One turn sends every row of this set to another row. A few are shown first. Where does it send the rows asked after them?
sulif: [-25  -4  14 -25   0  -1   7   0  -4   1   8  12   8  15   5  -4  -1  30
   5  -4 -11  -5 -11   3 -29   8 -24 -10 -13   7  54  13 -16 -13 -20  15
  -4 -15  10   6   8  16  -5  -3 -26  17  10 -34   3  23 -16  12   9 -22
  -7  26  12]
lisu: [ -1  14  11 -13  22 -14  -3   7  19  -3   7  -6 -32  16  12 -11   5  10
  13 -20 -29  -8 -12   5  43  13  -4 -16  15  24 -11  29 -20  -7   0  20
 -20 -16   3  16  -2   0  15 -11 -19  31 -15 -11  -4   7 -25  -1   7   5
 -10   9  -9]
rovid: [ 22  18 -15 -18  -2  -5 -25   1  -2  11  -7  18  -7  -4 -19   7  24 -21
 -17   3  18 -14  23  15   6   6  17 -24  15  10 -14 -10   6  13  -6  -9
  -2  46 -12  18 -10 -12   0  11  29 -21  10   9  14 -17  27 -10 -11 -13
   8   4  -5]
lugu: [ -2  -9  -9 -19  -3   6   9  13  19  14 -33   4   4  42  15 -27  12  27
  16   4 -18 -11  15   2   9  10   0 -16  -5  -6  10  21  -3 -11  18 -23
  16 -16   5  24  22 -29   4 -15 -20  -5  10 -21  16   9 -10   8 -12  -7
   9   6   5]
Magib: [-12  -4  -7  -5   1  -2  24  11 -16  -5  28  20   4 -36   2   7  -6 -17
  -6   7  19 -15  -2   8 -45 -19  14 -13   9  -3   9  -9 -10 -24  30   6
  12  38   5  34 -15 -10  -3  27 -11 -12   4 -11  -3  -9  28  32 -19   6
  19  -5  12]
Pimup: [  3  10 -16  -8  12  -2  -9 -13  -3   5  24   3   7  -9  -5  -7 -21 -60
  34   2  20   6 -18  -5 -20  -5   7  -2   6  24   4  12  -7 -13   2  15
 -23  20 -24 -13 -15  -3  -2  24  16 -18  -6  36   3  29  14  12  15 -12
   8  16 -13]
Kenil: [-11   4  -6  -1   4   1  16  11 -17   0  35  12   1 -32   5   0  -2 -18
  -8   8  25 -18  -4  18 -39 -23  18  -3   8   6  13 -10  -4 -25  37   4
  12  37   2  21 -14  -7  -2  17 -21 -16  12  -1   7 -10  27  26 -16  12
  15  -4  21]
guzos: [ 20  20  -9 -17  -6  11 -24   8  -4   7  -5  11 -16  -5 -19  11  21 -25
  -9   2  19  -1  18  17   3  -5  24 -13  11  15  -4 -11  -5  12  -9 -22
  -2  53 -15   7  -6  -5  10  14  23 -15  10  15  16 -19  35  -2  -2  -4
   2  13  -2]
zabar: [ 11  17 -11  17   9 -26  13   0 -27 -20   9   3  18  -9   2  25  -9  -4
 -18   4   4  28  27 -20  11  37  -2   4  23 -29 -26 -14   9  -3  18 -10
 -11  -4  22  -2 -19   5  -5 -13 -21  22 -17   8   9   4  10 -14   4 -21
  17 -25  20]
sas: [ 21  13 -16   8  15 -29  14   1 -36 -21  11   3  17 -19   5  22 -17  -8
 -30   9  -8  21  21 -17  10  40  -6   3  25 -27 -19  -8  13  -2  16  -2
 -12   4  27  -6 -12   7  -4  -7 -25  24 -16   7   8  -2   7  -8   6 -20
   4 -14  22]
Kave: [  0  14   9 -11  15 -12 -16  21  18   6  -7 -14 -35  12   9 -24  -2  14
  20 -16 -22 -12  -7  -6  33  17   1 -22  12  16  -1  24 -26  -5  -4  14
 -12 -24   8   9  -4   0   5 -14 -13  31 -18  -5  -7  16 -16  -2   8  13
  -4   6 -10]
Virot: [ -1  -4  -4 -15   3  -2   4   6  25   4 -26   2   5  42  12 -22  15   8
   4  -7 -28  -1  16   3  11   3   4  -5  -1  -3  13  19   0  -9  10 -21
  31 -19   4  32  27 -19   1 -11 -22 -17   2 -25  24  17 -15  10 -17  -8
  12  -5  16]
pusa: [-13   0 -20  -3   3   0  35   6  -5  -1  31  17   3 -35   8  -4  -2 -21
  -1  -3  25 -17   1   2 -31 -21  18   0   2  -1  17 -12 -12 -11  29  -2
  12  34  -5  22 -20  -7  -1  21 -15 -16   1   5  -2 -13  32  38  -5   9
   9  -2  15]
Zulez: [-33   4  20 -20   6  -2  11  -7  -6   7  -8   3   7  20   3   3   2  30
   0  -3  -9  -1 -18  10 -22   0 -35 -11  -7   5  44   5 -11 -30 -16  13
  -9 -22   9   8  -2  12  -3  -9 -26  26   3 -24  -1  10 -12  19   8 -15
   1  16  16]
rimub: [  1   1 -14 -15   3 -10  11   8   3 -41  16  -9   6 -26  -1  24 -32  -9
 -12  44  20  23  24 -23   8  27 -15   6  15   3   8 -20  24   3   4  -8
 -18  18   8 -16   3  16   3 -16 -16  10  13   0   0 -11 -18 -29  26 -17
   2  -9  18]
fet: [ -2  -6  -4  29  -1   6  -5 -10  -5 -37  28 -13   9 -11   7  27 -24   6
   4  27 -11  31  30 -13   1  20   4   4  -9  -3 -14 -13  23 -16   9 -20
  -6   3  -1   3  16   6   8  28 -25  11  -8  12   2  -2   3 -13   7 -38
  32 -25  13]
belo: [ 26  16  -7 -15  -3   7 -35  -5  -5   8   2  18 -15   7 -13   5  22 -29
 -17  16  19 -16  25  20   5  -7  15 -25  14  13  -8 -12   5  11  -5  -6
  -1  38 -10  14  -9 -11   5  14  21 -19  17   9  19 -20  33  -8   1 -10
   4   4  -2]
gile: [  2   2  11 -10  10 -14 -14  23  16  -1  -2  -9 -26   5  17 -17   3  13
  15 -25 -30 -15 -11   9  38  18  -5 -23   3  18  -2  28 -23  -1  -2  12
 -20 -23  -3  15   8   1   4  -2 -15  26 -18 -14  -9  13 -19 -11  10   8
 -20   4 -14]
zazed: [ -9  -1 -12  -5   1  -6  14  11 -10 -19  39  20   3 -39   7   4   0 -27
  -7   7  25  -4  -3   6 -37 -15  13  -6   5   5  16 -13  -8 -24  25  -1
  15  40  -4  29 -11 -18   0  17 -18 -13  -1   3  -6 -11  25  32 -22  12
  20  -5  17]
ferel: [ 18  14  -8 -15  -9   6 -25   3  -9   7   3  26  -4  -5 -18   4  29 -30
 -18  11  20 -14  22  16   4   4  18 -20  19  14 -13 -10   8  11  -9 -13
 -10  35 -13  17  -9  -9  10  10  27 -15   0  12  11 -24  34  -9  -7 -11
  18  11  -1]
Zeva: [  6  16 -15  -6  17   4 -21  -5  -6  -6  31   2  12 -15  -5  -5 -19 -57
  33   7  18   0 -10   0 -21   7  -3  -8   5  29   3  12  -2 -13   7  26
 -17  13 -33  -3 -20  -4 -14   9  23 -15 -14  26  -5  27   1  13  -1  -9
  11  10 -15]
zod: [  4   0  -9 -19  10 -17  15   7   3 -31  13  -4  10 -25   9  20 -38  -3
 -17  28  13  25  25 -20   4  29  -9   8  14   3 -14 -16  15  -1   0  -6
 -13  24   6 -13  -3   7   4 -28 -17  16   8   0  -5 -14 -22 -36  20 -23
   1  -4  18]
velek: [  2 -13 -10 -16  -7  -5   3  27  22  15 -26   4   1  35  23 -25   0  21
  -3  -4 -17  -9  12   1  15   8  -6 -11  -4   1  14  15  -3  -8  20 -24
  21 -24   6  26  11 -30   4 -15 -17 -14  21 -33  11  12  -8   1  -8 -10
   9   4  13]
Memi: [-12   2 -13  -1   7   3  18  16 -19 -13  39  20   8 -35   3  -1  -3 -22
  -3   3  26 -20   2   5 -43 -13   8 -11   5   4  16 -13  -7 -11  28   0
  18  32  -9  33 -21 -11  -1  17  -9 -15   6  -5 -10 -14  21  34 -21  11
  11   0  15]
lilen: [-21  -6  21 -41  -7  -2  20   2  -7  -5   0   3   3  22   5  -4  11  27
   6  -2  -8  -1 -13   2 -30  11 -28 -19  -5   6  56   6   0 -21 -18  10
 -14 -28  11   3   4   6  -8 -12 -24  24  -3 -25   9  10 -20  10  -3  -5
  -3   8   4]
zisa: [  5  14  19 -30   7 -16  -6  11   9  -4  15  -9 -28  15   9 -17   8   6
  12 -18 -29  -8  -9   5  24  17   5 -11   5  12  -8  31 -23   2  -1  23
  -5 -30   7  10   4  -5  11 -17 -21  34 -27 -17   1   4 -22  -7   6   1
  -8  -1 -13]
gov: [ -3   1 -14  17  -7   1   0  -4 -11 -36  22  -4   9  -8  -4  37 -29   5
   4  25 -18  28  29 -15   1  25   5   9  -5   4 -29 -11  25 -25  12 -11
 -19  -5   7  12   9   2   6  22 -25   6  -4  12  -2  10  -3 -14  12 -32
  24 -31  18]
lav: [ 11  25 -17  14   7 -26   9   3 -32 -23  17   1  20  -5   7  27  -1  -8
 -20  15   8  25  26  -9  10  38   0  11  26 -25 -28  -5  10   5  30 -10
  -8   5  12  -9 -17   7  -6  -5 -22  23 -24   8  15  -8   2 -13  15 -19
  12 -14  17]
daga: [  4  18 -16 -16  15  -7 -14  -2   2  -5  30   1   8 -18  -5  -3 -26 -54
  32   7  14  -1 -15   2 -22   3   9 -11  11  32   4   9  -7 -24   9  22
 -20  25 -30  -1 -16  11 -10  13  16 -14  -6  32  -5  32  -4   3   2 -13
   6   6 -22]
Mazop: [-39  -7  21 -17  -3  -8   6  15  -9  11 -11   1   8  16  15  -2   2  26
   7  -2 -14   0 -25   6 -26  13 -32  -6 -10   1  49  14 -11 -29  -9   6
 -12 -22   7  -1  -6  13 -10  -7 -20  14  -7 -26  -4  14 -10   8   3  -2
  -5  16  15]
lusut: [ 11  -3   7 -17  -6  -1   9  14  22   3  -9  -3   1  44  11 -32  13  23
   8  -7 -24  -1  13  -1  13   2   5  -3  -5  -1  14  12   4  -9   8 -11
  14 -25  11  18  25 -26   6 -21 -24 -10  17 -28  12  18 -13  -3 -27 -10
  29  -8  12]
Kur: [-33   0  26 -26  -4 -12  15   4  -5   9  -8  -3   4  15  15 -18  -5  29
   2  -3 -11  -1 -13  -3 -34   1 -31 -13 -13   4  42  12 -17 -24 -11   6
  -7 -13   5   5  -3   5  -5  -5 -20  21 -10 -27  -9  14  -9  11   9  -7
  -4  23   9]
Ges: [  6  19 -12  -9  19  -7 -11 -17   0  -3  38   0   6  -7  -4  -4 -18 -50
  26   7  16  -4 -12   3 -18   0   4 -11  13  28  10   4  -2 -22  16  27
 -27  25 -33  -7 -16   2 -11  14  16 -18  -5  34   8  28   0   3   8  -5
  -1   9 -12]
Sig: [ 18  21  -8 -11  -4  20 -27   7 -10   3  -2  13  -6  -6 -16   8  21 -29
  -7   7  18 -13  26  16   3   5  13 -23   8  19 -11 -12   2  14 -12 -14
   2  46 -18  18  -1  -7   1   8  34 -18   6   9  11 -24  27  -3 -14  -8
   7  12   0]
Zom: [ 11  21 -24 -10  11   1 -17 -11  -1  -6  32   6  15 -21  -6   1 -23 -58
  26   9  17  -2  -8  -2 -14   8   9  -3   7  20  20   7  -7 -19   8  24
 -27  21 -33  -3 -14  -1 -11   0  18 -15  -9  32  -4  28   3   1   8 -13
   8   5 -15]
tir: [  0  -1 -10 -24  10 -14  10   9  10 -30  12  -4   8 -19   3  27 -35  -4
 -16  33   1  25  29 -13  -2  30 -14   8  16   3  -2 -19  20  -1  -4  -7
 -18  20   4  -9   2   9   6 -14 -22   2   8   9  -6 -19 -21 -35  21 -27
   4 -11  25]
doka: [ -7   9  17 -21  19 -12 -10  17  13  -2   4   2 -37  12   9 -13   9   6
   7 -30 -17 -11  -6   5  26  17   2  -2  20  24  -7  30  -6  10   7  21
 -10 -27   6  13  -2   4  10 -12 -16  32 -17 -17  -2  28 -21  -5   4  14
  -9  13 -11]
gapi: [-10  -9 -13  14  -2  12   3  -8  -6 -36  22  -4   6 -14  -1  33 -27  10
  10  31  -7  31  27 -15   2  25   5  -2  -6   2 -24 -12  21 -29   6 -19
 -13  -3   8  12   6   8   4  19 -27  10 -11  11   3  -3  -8 -14  10 -38
  23 -29  13]
zap: [  6  -1  -9 -11   4  -8  11   6  22   8 -29   1   6  47  21 -22  11  14
  -2   0 -18  -4  17   3  17   0  -7  -9  -3   2   6  22   5 -15   9 -15
  21 -19   2  32  16 -30   6 -21 -23  -7  23 -22  15  14 -14  11  -9 -13
  15   3  12]

Zeva -> Sig
lisu -> zap
zod -> zabar
And these:
lusut -> lilen
Kenil -> Ges
zazed -> Zom
Pimup -> guzos
lugu -> Kur
daga -> rovid
tir -> sas
fet -> rimub
sulif -> doka
gile -> velek

